One vector is turned by the same rotation once a step. Each row is the vector after some number of steps, and that number follows the row.
The counts run from 0 to 496.
[113 166 173  95 123  92  87 141 101 103 132 143 164 153 125 122 135 131
 154 107 129 136 137 146 103 148 161 112 121  87 129 146 154 181 132 156
  92 118 130 144 142 186 168 117 142  92 113 111 119 137 122 130 104 143
  81 128  94 177 121 127  92  70 162 147 141 156 158 129 178  95 117]	54
[103 179 160 111 117 103  72 154  89 119 120 141 167 143 115 119 135 146
 162 100 109 146 143 158 112 162 161 108 129  90 128 146 164 175 112 169
  99 116 140 127 136 151 156 129 131 110 141  92 108 139 130 136 112 150
  79 138  94 167 126 115  97  94 153 148 137 148 133 137 197  94 112]	83
[111 128 181  78 130 109  92 147  80  86 134 151 139 163 109 126 149 132
 157  94  97 152 123 108 158 138 153 114  93 131 131 134 138 149  98 131
 131 117 119  82 129 184 165 127 153 133 172  67 135 126 132 162 120 159
  87 119 104 131 117 139 101  94 137 148 113 149 105 109 186  95 105]	397
[114 161 182  82 140 113  82 138  95 107 130 141 164 142 121 128 146 134
 164  86 133 162 128 137 128 132 152  99 100  89 125 121 165 173 129 148
 116 107 119 118 137 183 167 127 158 103 146  95 118 133 126 146  99 155
  82 109 108 139 104 125  77  99 141 156  91 168 133 135 173 100 103]	99
[103 164 156 110 132 115  74 153  88 114 117 151 161 136 110 119 122 136
 136  99  82 150 166 147 132 153 145 117 131 110 139 150 153 161 122 171
 109  96 136 126 134 156 148 132 127 115 161  67 117 136 119 143 136 148
  83 144 102 147 130 129  95  92 144 171 129 147 120 134 221  99  98]	112
[129 155 175 100 121  94  86 159  81 111 122 140 176 152 117 117 129 131
 137 110 115 122 153 156 107 143 164 117 126  84 129 149 169 169 141 152
  96 122 124 137 138 196 156 133 142  92 126 102 115 146 142 136 119 129
 110 152  93 151 131 134  84  90 159 161 139 159 130 151 182  90 137]	194
[125 125 168  80 154 107  84 154  56 104 111 150 132 176 100 126 123 149
 140 128  94 137 131 116 152 130 173 119 128 115 140 156 130 157  89 136
 115 143  97  79 136 184 156 129 140 114 175  91 111 124 153 141 124 152
 101 125 108 131 144 139 109 103 140 148 152 146 113 138 197 110 120]	227
[125 148 162  90 159 126  87 150  87  97 117 152 136 136 119 129 116 118
 130 103 106 147 186 139 141 121 148 112 131 114 148 153 143 158 146 164
 110  88 132 123 160 185 161 126 146 107 152  76 124 139 104 127 136 151
  85 133 113 147 119 137 108  94 148 178 117 142 131 131 210 125 104]	142
[143 155 164  79 146 122  96 144  75 113 132 149 130 174 113 152 125 141
 135 133  97 145 151 129 152 125 167 120 120 137 171 175 111 163 112 135
 101 108 140 113 126 169 149 142 106 117 161  64 113 109 126 127 118 151
  75  98 109 126 119 122  96  81 139 167 134 147 140 138 193 117 106]	440
[111 156 172  71 132 131  93 143  83  96 117 145 153 151 116 140 118 130
 139 105 132 147 144 134 145 115 163  99 133  95 132 162 126 163 125 161
  99 120 121 109 167 192 163 128 149  82 131 113 115 125 105 129 112 155
  70 101 124 160 117 124 108  81 150 143 135 156 158 138 188 127 111]	357
[114 160 175 104  94  80  95 165  94  98 125 139 159 162 112 114 136 133
 141 102 105 121 150 155 122 162 152 124 128 121 118 157 147 157 117 158
  99 121 140 127 136 174 168 134 131 125 142  79 128 140 141 150 136 138
  94 158  88 166 140 132 105  74 165 146 148 148 121 122 200  93 126]	45
[121 145 168  93 130  95  94 156 104  97 131 155 153 173 103 125 151 121
 143 105  97 129 136 128 140 128 148 119 110 133 150 146 128 153  97 139
 110 109 112 116  95 193 145 119 138 128 151  72 118 108 155 165 135 147
  86 120 107 109 132 153  67  77 162 143 138 153 144  88 181 100 115]	279
[121 142 186 109 145  99  69 164  91  95 105 136 132 155 111 111 123 144
 168 107 109 134 133 146 117 141 155 125 119 111 134 122 172 165 100 152
 112 119 108 104 127 170 169 118 164 132 171  75 114 176 131 146 124 157
 113 151  94 138 131 134 111  93 159 152 130 119 109 116 196 104 106]	266
[121 163 163  97 153 116  83 145  96  74 127 142 131 133 128 113 136 129
 169 107 123 144 158 137 128 128 156 119 117 111 141 133 152 174 126 162
 125  97 122 115 136 187 172 106 163 113 149  75 126 162 110 133 128 166
  87 126  97 147 112 136 106  96 140 175 110 120 138  97 193 129  99]	134
[118 147 178  86 131 111  82 139  73 132 120 146 161 181 106 147 126 142
 143 123 103 147 125 140 129 139 168 105 121 109 141 170 127 163 100 135
  88 130 136 120 132 158 158 136 109 104 144  93 105  94 138 136  98 142
  80 103 111 150 125 113  91  73 146 142 148 168 134 157 180  85 117]	373
[100 158 167  88 158 130  76 135  91  95 117 159 139 130 121 125 121 128
 144 106 107 160 160 128 133 138 149 109 128 104 142 142 153 167 125 167
 116  96 131 118 156 170 172 120 148 102 157  84 126 145  89 128 117 164
  76 130 111 155 118 124 120  97 143 170 119 132 133 128 208 118  90]	105
[108 152 193  90 121 106  75 144  97 119 126 145 165 156 116 136 121 135
 157 100 119 145 124 145 104 145 154 103 120  89 125 142 168 169 129 147
  91 113 147 135 153 159 175 140 140 102 141  98 109 139 123 135  99 143
  95 140  99 166 113 106 110  79 158 147 126 154 121 162 189  81 102]	371
[126 146 161  98 131 101  91 147  71 135 124 136 148 169 102 135 126 150
 134 108  80 147 145 136 149 138 165 114 110 135 161 170 126 169  89 133
 102 119 121 108 110 162 143 133 110 126 162  67 121  99 147 150 122 150
  75 122 109 133 137 127  77  83 150 153 137 154 125 126 191  98 116]	411
[111 157 163  87 132 107  81 134  89 132 125 135 176 147 109 132 141 136
 143 102 114 150 139 140 125 139 160  98 107  94 139 153 144 181 129 148
 100 114 119 132 129 193 153 120 132  85 125 103 123  99 137 135 103 145
  67 114 115 150 129 131  62  92 153 154 127 172 145 144 163  89 123]	92
[108 165 161  96 113  91  89 146  83 107 134 140 160 173 102 126 153 143
 157 109  91 138 121 137 144 156 172 114 105 123 137 153 136 165  79 141
 110 131 127 102 103 169 148 126 129 125 153  82 119 111 155 157 120 147
  73 116  98 145 137 128  75  87 151 131 141 155 132 106 172  93 113]	382
[150 142 167  71 147 113 106 149  59  99 126 122 136 149 123 135 123 138
 141 110 131 142 153 134 152 110 167 110 108 104 150 151 133 168 142 133
 104 132 104 107 141 210 158 129 150  97 135  99 126 133 130 131 114 160
  76 104 112 135 119 144  82  96 147 171 113 154 142 135 164 128 135]	461
[111 152 148 103 134 110  78 156  70 107 107 132 130 142 109 113 125 160
 146 109  87 142 165 144 144 147 159 117 125 127 147 158 148 168  97 157
 111 118 115  98 123 163 150 123 140 136 170  65 124 145 120 147 134 167
  73 144  98 153 147 137 100  91 145 162 140 122 113 105 213 110 114]	413
[122 150 162 101 131  92  96 159  90  95 114 137 127 173 107 119 126 136
 133 128 100 119 150 143 138 135 159 128 125 136 154 173 114 160  97 145
  99 129 115 109 119 191 150 120 132 129 143  75 120 129 135 145 134 152
  74 128 103 143 144 155  96  64 168 148 169 126 150  88 191 119 124]	309
[132 162 168  82 116 116  96 163  56 113 113 121 154 154 116 132 117 162
 155 107 129 138 142 159 140 128 176 106 141  93 141 167 131 179 110 145
  96 142 121 108 151 177 144 145 138 100 138 101 105 139 130 128 111 151
  72  98 100 152 135 117  90  96 144 144 132 163 146 143 178 121 128]	48
[118 145 172 102 144  95  80 142  90 109 122 131 141 132 130 115 137 130
 156  92 113 136 159 146 114 145 141 114  97 100 138 130 171 176 142 145
 109 109 111 128 128 193 169 105 157 115 132  84 135 148 130 145 122 159
  88 158  90 149 128 149  81  89 162 177 110 142 118 114 182  97 123]	127
[129 126 172  76 142  97  91 136  80 109 136 155 147 184 110 142 141 130
 138 109  85 143 123 112 139 135 148 110  92 133 143 150 138 151 113 121
 112 108 127 113 122 173 167 136 124 124 166  66 126 105 146 159 114 145
  97 129 104 126 117 129  93  88 142 160 119 158 102 137 184  86 110]	109
[139 163 164 101 122  96  99 160  75 113 134 139 152 177 110 132 133 150
 143 117  95 132 145 154 144 146 175 128 107 139 161 164 123 164 103 129
 103 123 133 119 106 168 139 146 113 133 155  63 112 121 159 158 125 148
  88 116  89 117 132 128  77  85 143 168 136 153 130 128 190 113 125]	448
[114 168 169  92 140 131  79 165  83  87 116 160 176 141 105 118 126 129
 147 107 112 149 152 144 133 129 167 111 162  89 126 145 148 162 121 184
 115 107 131 113 155 178 150 140 147  86 155  99  96 146 122 125 129 142
  93 113 115 142 122 121 108 109 137 151 126 159 146 138 209 125 102]	216
[128 175 155 104 125  89  97 155  83  85 136 152 144 170 114 115 144 143
 150 133  91 123 147 138 127 165 184 135 137 127 141 161 127 170  99 152
 106 135 142 111 125 165 155 131 111 118 157  77 110 143 147 135 130 145
  96 132  79 149 133 123 107  85 138 160 156 134 140 119 207 115 120]	486
[106 164 164  92 114 102  91 167 103  66 126 177 173 163 104 114 153 119
 142 110  90 132 142 125 124 150 160 128 136 117 119 147 144 136 108 171
 130 112 131 118 122 182 158 134 136 112 159  82 112 131 145 149 144 135
 103 136 101 137 128 135 103  92 137 145 144 156 136 112 207 106 110]	214
[128 175 164 110 131 116  82 170  93 101 125 157 159 146 121 118 126 133
 146 105 100 136 167 163 122 147 156 123 140 115 145 144 151 168 136 166
 101  94 150 141 127 166 152 141 130 123 152  63 112 153 130 132 132 141
 104 140  94 137 117 123  98  91 149 173 120 144 133 129 215 113 108]	149
[133 153 163  97 150 103  75 148  91 115 115 148 136 178 104 133 138 140
 149 131  97 137 132 135 131 130 166 120 115 133 173 160 119 172  83 136
  91 121 107 111 104 174 146 119 120 119 151  83  98 118 147 134 111 155
  89 101 103 119 136 131  76  78 161 140 164 139 149 112 176 108 106]	271
[134 159 184  88 118 108  90 160  73 116 123 142 161 185 109 148 113 152
 148 118 122 135 124 156 133 133 173 113 137 114 148 171 115 166 107 138
  84 132 138 122 139 164 153 150 113 109 139  92  92 123 140 131 105 138
  92  93 106 133 124 106  94  81 156 140 144 166 152 149 186 112 121]	336
